[[  7  -9  14  -2  -1   6]
 [ 41 -19  21 -16 -10  26]
 [ 42 -19  21 -17  -4  28]
 [ 30   9  58   4  11  32]
 [ 33  -1   8 -13  -1  21]
 [-58  29 -66  34  14 -44]
 [-44  24 -54  27  11 -34]
 [ 30 -12  16  -9   1  21]]
|
[[ -9  14  -2  -1   6   7]
 [-19  21 -16 -10  26  41]
 [-19  21 -17  -4  28  42]
 [  9  58   4  11  32  30]
 [ -1   8 -13  -1  21  33]
 [ 29 -66  34  14 -44 -58]
 [ 24 -54  27  11 -34 -44]
 [-12  16  -9   1  21  30]]

[[-14  -2]
 [ 73  23]]
|
[[ -2 -14]
 [ 23  73]]

[[ 63  66 -31  14  23  68 -39  -7  61  69]
 [-59 -61  50 -49 -56 -12  56 -10 -22  21]]
|
[[ 66 -31  14  23  68 -39  -7  61  69  63]
 [-61  50 -49 -56 -12  56 -10 -22  21 -59]]

[[-30  46 -58  54   2   1 -26 -13 -43  44  47  68   4]
 [  6  -5 -41  -4 -70  24 -44   3   9 -11 -17  15  53]]
|
[[ 46 -58  54   2   1 -26 -13 -43  44  47  68   4 -30]
 [ -5 -41  -4 -70  24 -44   3   9 -11 -17  15  53   6]]

[[ 25 -23]
 [ 74  62]
 [ -9 -57]
 [ 31 -16]
 [-17 -60]]
|
[[-23  25]
 [ 62  74]
 [-57  -9]
 [-16  31]
 [-60 -17]]

[[ 29  26 -41  -6  -8   5  44   7   6 -12]
 [-71   8 -35  -5  15  -6  43 -21  25   5]
 [ -2  -4  -6 -19 -46  22  -9  14 -11  50]]
|
[[ 26 -41  -6  -8   5  44   7   6 -12  29]
 [  8 -35  -5  15  -6  43 -21  25   5 -71]
 [ -4  -6 -19 -46  22  -9  14 -11  50  -2]]

[[ -3 -49  49 -60   8  -2]
 [  9 -53  72 -62  -7 -16]
 [ -3 -36  25 -46  24  16]
 [ -8 -26  10 -44  32   9]
 [-10 -15   0 -31  40  16]
 [-13 -37  35 -56  -1  24]
 [  5 -48  49 -59  11  -1]
 [-16  15  -3 -33  45   6]
 [-10 -25  12 -49  21  14]
 [-11 -34  19 -47  27  24]]
|
[[-49  49 -60   8  -2  -3]
 [-53  72 -62  -7 -16   9]
 [-36  25 -46  24  16  -3]
 [-26  10 -44  32   9  -8]
 [-15   0 -31  40  16 -10]
 [-37  35 -56  -1  24 -13]
 [-48  49 -59  11  -1   5]
 [ 15  -3 -33  45   6 -16]
 [-25  12 -49  21  14 -10]
 [-34  19 -47  27  24 -11]]

[[ 50 -30  26 -14  12 -10  30  33  20]
 [-49  15  39  51  41 -48  70 -24 -17]
 [  0  19 -35 -14 -26  41 -57  -6  -1]
 [ 13  -3 -15 -29  -4  64 -64  32 -13]
 [ 18 -13  46  18  36 -24  62  23  11]
 [ 45  -1   2  -4  -8   0  15  13  36]
 [-46  18  35  45  40 -28  53 -15 -19]]
|
[[-30  26 -14  12 -10  30  33  20  50]
 [ 15  39  51  41 -48  70 -24 -17 -49]
 [ 19 -35 -14 -26  41 -57  -6  -1   0]
 [ -3 -15 -29  -4  64 -64  32 -13  13]
 [-13  46  18  36 -24  62  23  11  18]
 [ -1   2  -4  -8   0  15  13  36  45]
 [ 18  35  45  40 -28  53 -15 -19 -46]]
